128 stands for zero in the data rows.
Some points:
[129 134 123 142 114 122 151 132 133 117 114 122 152 126 150  73 129 149  94 124 139 115 135 103 117 115 125 160 142 125 160 116]
[103 138 150 108 180 126 109 154 119 168 147 101 130 158 163 107  97 145 134 134  86 132 166 167 177 121 143 111 163 158 132 101]
[133 108 131 111  82 182 139 146 141 139 128 126 125 132 128 105  75 109 120 132 153 123 146 101 109 125 165 191 142 113 171  81]
[157  74 107 134 115 158 151 129 138  76 151 106 129 120 130  84 139 104 158 145 140 116 122 130 128 125 134  98 128 115 119 105]
[148 137 128 114 100 161 131 131 128 126 143  83  78 103 160 159  86 102 145 114  93 137  96 103 129 129 127 135 109 142 143 134]
[127 130 187  91 117 131  70  60 141 124 103 133 130 115 151 137 146 175  97 133 135 177 156 141 120 149 122 116 128  87 161 140]
[140 139 167 105 143 155 132  73 152  96 156 138 128 138 151  99 140  95 105 143 124 128 124 122 113 152 165 142 106 101 128  72]
[139 166 153 141 157 167 125 139 128  91 157 171 153 104 151 126 120 152  71 141 183 132 125 139 105 123 104 110  97  77 106 139]
[171 129 104  89 148  93 147 117 145 126  92 170 162 100 137 141 130 116 165 163 128 133  73  96 147 144 108 109 133 172 140 155]
[181  95  96 129 100 129 133 114 136 143 140 136 142 110  96  74 109 165 110 134 125 136 106 122 107 111 146 127 134 168  99 124]
[122 147 118 113 115 131 124 124 172  95 128 115 117 106 121 140 108 136  85  92 115 120  91 148 158 101 169 109 141 116 132 198]
[141 170 103 136 117 142 158  91 161 118 131 107 145 162 112 112 137 113 150 143 127 140 129 149 147 103 136 119 108 107 138 116]
[121 135 178 136 144 127 125 116 151 110 107 149 127 196 125 142 106 112  84 169 145 133 129 104 117  69 128 136 156 182 153 155]
[129 137 129 120 165 116 113  91  91 183 146 115 150 122  70 136  96 148 177 150 119 147  82 142 116  83 133 133 150 103 112 144]
[158 129 125 130  73 110  80 150 121 118 139 101 140 131  88 133 148 127 122 117 138 170 134 118 118 127  96 161 117 109 102 142]
[ 84 164 116 170 134 137 126 116 102 117  82 117 109 107 115 124 116 198 129 124  90 142  98 156 160 149  87 154 141 115 122 110]
[105 152 182 120 133  81 119 127 107 114 119  88 147  61 146 147 142 131 144 136 164 112 145 155 109  94 112 115  76 146 118 148]
[123 147 148  88 114 117 109 163 128  98 113 119 125  81 144 114 107 168 141 113  75  96 129 114 103 110 122 111 111  84 124 105]
[143 139 114  85  51 139 125 152 124  93 160 167 110 169 112 159 139 161  99 159 112 123 111 147 139 160 101 108 104 124 123 123]
[119 103 133 144 102 103 175 128 155 165 124 115 117  78 147 134 141 136 139 215 199  99 123 174 131 137 134 158 109 130 154 144]
[ 89 129 114 122 148  89 107 125 101 115 141 118  98 133 139  87 122 114 124 145 102 127 150 132  71 147 132 136 116 152 105 173]
[123  92  79  88 158 124 141 136 143 143 133 101 152 122  98 141 136 126 176 144  94  95 204 135 117 158 133 179 142 134 122  99]
[130 129 126 115 132 117 123 139  98 157 131 133 116 123 128 133 131 137 104 113  99 119 136 184  83 125 144 111 117 161 130 154]
[136 142 122 153 129  92 100 158 171 118 120 131 157 141 149 114 172 134 155 162 108 132 118 147 156 126  99 177 138 115 144 117]
[ 94 153 151 120 120  79 115 108 132 152 103 128 121 123 132  89 155 120 118 126 140 140 171 124 118 119 102 123  97 126 111 145]
[115 159 154 112 167 100 101 129 139 111 103 164 129 108 135 124 111 161 130 131 143 125 102 119 120 130 148 119  91 153 119  95]
[135 110  97 169 106 159 120 115  97 112  80 136 118 103 106 155 112 134 125 188 101 149 160 102 140 111 133 121 124 108 134 133]
[123 111 102 113 114  85 128 150 107 117  78 158 137 118 148 139 171 116 119 119 144 118 106 112 141 126 142 140 129  99 102 130]
[141  89 136 162 154  81  91 114 110 126 166 148 123 149 107 124 156 105 110 130 110 101 130 117 151 162 131 119 130 103 132 104]
[111  84 134 152 129 152 118 131 129 105  77 164 153 159 154 149 128 130 152 118  97 151 111 118 100 136 132 140 121 157 116 133]
[112 128 113 135  99 107 138  93 138 118 175 161 100 120  94 123 119 119 149  97 139 109 147 140 130 138  67 155 149 111 178 154]
[122 156  80 116 105 133 152 128  89 112 168 172  89 137 117 133 143 143 115 143 160 101 102 143 129 114 174 157 136 138 121  76]
[148 115 159 142 119 168 143 144 150 115 182 154 121 118 159 184 126 104 124 108 161 123 154 134 145 136 118  89 145 181 149  87]
[161 123  79 159 123 101 122  92 102 121 137  85 114 114 171 152 158 150 130 123 108  98 130 117  88 116 124 116 131 169 147 135]
[120 113  86  95 151 159  91 125  79 125 114  97 112 150 151  94 143 111 148 146 141 116  90 136 162 134 125 128 124 133 148 173]
[144  92 139 148 144 107 112 153 112 130 150 108 116 127 191 123 154 150 128 111 135 172 123 101 110 146 120 139 138  97 179 140]
[113 143 156 139 124 120 146 160 110 149 156 191  99 136 124  98  99 125 152 101 134 115 144  56 170 161 146  93 144 136  93 167]
[146 114 131 120 134 141 158 146 108  91 114 159 104  90 137 141 133  93 143 126 142 145 140 195 142 144 117 110 137 134 127 102]
[122 101 109 124 144 144 160  82 155 112 161  85 155 133 143 148 129 113 101 151 122 145 132 151 211 158 148 170 128 128 105 171]
[145  95 130 129 137 123 119 124 116 108 114 145 124 129 133 162  60 121 122 108 146 121 149 137 127 107  93 154 116 129  88 141]
[152 132 150 113 109 150  98 139 157 135 109 115 104 108 112 118 160 152 117 107 112 122 139 113 134 103 120 132 133 168  89 112]
[154 125 139 100 153 117 126 160 128 108 127 116 143 133 162 101 129 143 157 146 121 163 157 127 121 148 146  73 121 120 139  96]
[145 167 116 144 129 110 146 128 156 111 110  96 132 165 161 160  87  94 113  75 152 139 136 108 108 130 153 117 151 117 111 140]
[103 111 157 135 152 149 130  91 100 132 134 113 121 152 147 143 187 130 107 115 113 135 149  83 122 158 129 131  76 149  81  92]
[151 172 123 110 126  94 169 122 124 120 146  95 108 154  63 118 103 105 120 132 113 125 119 137 130 144 142 127 113 115  96  89]
[168 126 107 149 137 126 131 130 112 125 114 134 120 137  94 165 115 128  69 154 109 124 126 142 163 160  80 123 140 147 139  95]
[113  99 189 102 132 176 158 116 107 128 138 106 143 138 135 133 101 148 121 145 127  57 108 111 113 126 107 154 162 149 114 147]
[ 93 181 105 117  91 110 137 121  74 140 105 129 176 122 151 116 135 136 149  88 118 119 140 136  83 123 110  93 144 129 160 139]
[ 90 142  94 113 116 129 156 113 127 119 159 148 145 131 136 179  91 154 103 134 133 154 159  99 104 152 150 105 133 116 138 146]
[ 79 133  97 125 102 102 118 103 154 113 154 113  80 159 162 142 113 168 132 159 154 141 112 139  85 127 103 100 186 124 109  86]
[148 127 116 144 150 149 138 134 134 142 100 108 120 152  93 101 101 103 102 136 131 122 144 143 122 113 106 100  59 173 167  79]
[115 132 124 186 106 117 130 127 101  81 138 125 111 120  72 119 131  90 120 144 144 148 147  95 152  93 174 159 152 163 113 130]
[125 115 123 158 154 107  79 117 149 119 112 129  80 123 107 128  76 101 120 137 116 132 131 119 110 164 160 124 106 122 146 135]
[ 92 113 116  97 157 111 164 120 116 148  88 145 143 123 134 130 117 131 118 123 190 165 122 108 133 148 113 133 125 146  92 126]
[133  79 157 135 152 126 115 145 125 151 143  78  72 133 138 145 128 112 102 101 112 125 114 158 118 109 119 134  96 111 141 106]
[116 123 106 124 117 153 145 146 111  87 101 101 133 172  99 124 127 166 119 129 172 142  94  94 137 148 143 140 105 124 131 138]
[113 147 139 194 107 146 127 146 134 124 141 130 150 116 128 121 112 185 134 112  95 106 120  93 147 111 159 114 111 175 153 109]
[ 96 102 125 100 123 117  97 177 164 146 109 132 115 155 108 122 130 142 139 108 114 147 117  94 131 123 112 123 139 116 148 124]
[121 118 109 150 143 145  85 117 123 113 149 111 160 101 153 154 112 132 169 126 142  76 165 116 167 154  95 151 135 119 121 131]
[115 156 136 109 125 147  94 146 152  88  86 111 128 131  80 144 159  91 150 121 156 101 134 174 134 141 132 120 149 166 136 127]
[114 113 125 151 173 128 165 136 158 139 123 151 157 117 119 128 134  81 132 144  95 144 108 102  77 162 105 125  95 146 157 150]
[ 94 122 195 132 132 137 173 161 112 111 128 109 109 178 112 130 133 118 161 130  90 131 168 166 132 126 146  93 149 134 156 146]
[147 162 147 143 115 128 130 166 138 126 174 159 120 142 137 100 128 138 101 140  65 139 133 127 136 132 119 137 120 144 123 169]
[117 120 114 118 133 145 159 139 110 132 152 112 132  88 151 150 159 102 122 177 114 163 143 119 139  74 119 153 141  75  93 121]
[120 104 115 115 120 118 135 125 126 146 124 124 116 121 136 126 132 146  99 126 162 121 148 115 166 107  71  95 106 119 165 130]
[ 72  91 119 130 145 136 158 113 151 148 132 130 134 123 156 146 162 140 116  62 119 135  90 183 103  91 148 137 118 156 120 137]
[131 146 114 120 125 145 110 149 172 162 100 136  84 119 165 121 145 105 110 153 107 134 170 140 141 121 161 158 167 153 133 123]
[108 131  71 107 142 103 121 152 140 153 148 153 162 162 121 145 142 120 125 108 138 144 115 137 127 100 107 134  94 108 154 129]
[141 145 150 158  65 121  90 151 111 185 123 120 139 128 154 112  75  86 157 114 164 158  97 183 139 169 120 161 140 122  79 113]
[181 140 144 179 148 175 151 135  98  94 127 154 152 169 159  76 101 120 154 125 135 111 115 162 121  94 147 133 118 123 125 100]
[148 128 106 105 135  93 128 128 149 171 121 119 131 122 146 129 124 102 106 118 115  65 120 136 126  84 112 147 124  96  77 115]
[110 144 126 138 153 128 163 122 167 126 120 136 131 133 117 156 157 117 178  85 107 166 127 116 109 114 113 106 153 121 107 133]
[144 105 183  80 116 132 112 119 169 144 121 121 154 185 134 147 117 149 165 164 127 140 101 115  93 127 124 120 101 142 122 144]
[103 138 153 107 119 107 159 147 135 131  97 138  79 124 114 128 134 136 173 101 120 140 133 117 143 112 168 156  63 106 127 135]
[121 144 142 121 133 154 160 125 135 144 113 101 122 132  94  86 142 117 102 118 118  88 124 103 136 146 108  79 160 107 125 150]
[147 134 144 124 131  73 168 114 119 150 102 135  98 151 160 145 156 131 135 132 139 122 102  83 167 143  93 120 150 131 136 106]
[126 113  95 151 145 131  91 104 154 152 127 188 121 110 141 110 157 103 133 102 156 101 135 128 157 121 156  86 147 129 138 159]
[ 98 134 167 130  98 162 139 116 100 171 128 144 159 132 110 115 142  76 106 140 104 122  98 110 123 157 139 128 146  99 132 122]
[155 132 122 131 153 145 121 173 157 139  89 117 151 107 114 124 121 138  99 128 143 110 114 160 102 177 151 147 172  57 106 136]
Along one direction, these points spread out more than along any other. Take the direction at right angles to it along which they spread out most. Then take the direction at right angles to both along which they spread out most. Go by this last direction. How many in every 100 of the points above lie lower along it than each point below? Answers are rounded to whole numbers. More than half of the points above lie lower than the first one.
[ 97 163 121 134 141 177  98 134 139 160 125  94 113 105 108  96 132 130 151  81 155 117 113 114 152 163 135 112 107 137 153 106] 42
[177 123 124 115 136 157 102 152 108 144 126 128 119 167 111 134 144 144 141 140 159  90 169 109 137 131 156 114 112 122 148 155] 53
[136 145 111 110 144 138 128 153 105 152 145 132 125  93 131 118 124 108 138 115 115 180 118 104 113 123 101 138 146 149  97 126] 53
[158 179 103 142 153 156 112 120 137 165 148 132  90 135 112 152 191 158 177 154 150 116 137 103  97 125 137 137 115 140 114 155] 57
[154  91 118 146 114 132 157 104 144 127 107 162 103 150 118  97 104 166 166  94 114 160 150 176 113 132 122  95 129 116 103 130] 53
[121 122  93 153 131 145 101 127 125 125 151 110 133  84 107 121 151 105 107 139 106 144 125 150 119 119 118 108 157 139 150 127] 28
[180 107 169 154 130  94 162 139  95 111 120  96 151 123 100 128 158 127  99 104 141 124 134 117  98 190 135 154 153 113 138 148] 57
[152 155 126 125 100 143 139  53 115 136 117 135 153 118 147 154 124 108 155  98 108 115 124 150 151 103 142 171 126  86 167 163] 48
[137 130 131 127 146 134  97 126 116  98 162 142 126 122  94 130 140 121 123 126 121 128 112 121 126  91  68 129 171 113 104 164] 81
[129 101 143  71 156 115 123 120  99 150 113 164 168  97 142 133 132 109 125 114 126 145 130 137 136 108 144 130 157 127 151 123] 39
[121 111 150 148 138 124 109 119  96 123 166 137 142 131  84 167 112 173 134 130 145 128 115 128 157 119 186 141 132 130 164  87] 62
[ 74 102 131 170  89 117 113 150 152 140 150 127 177 118 119 140 122  92 117 157 118  73 113 102 127 112 168  76 102 110  95 132] 63
[138 146 114 120  96  95 130  98 136 137 147 123 183 112 115 111 103 151 113  95 155 164 148 142 139 105 120 122 119 142 111 114] 82
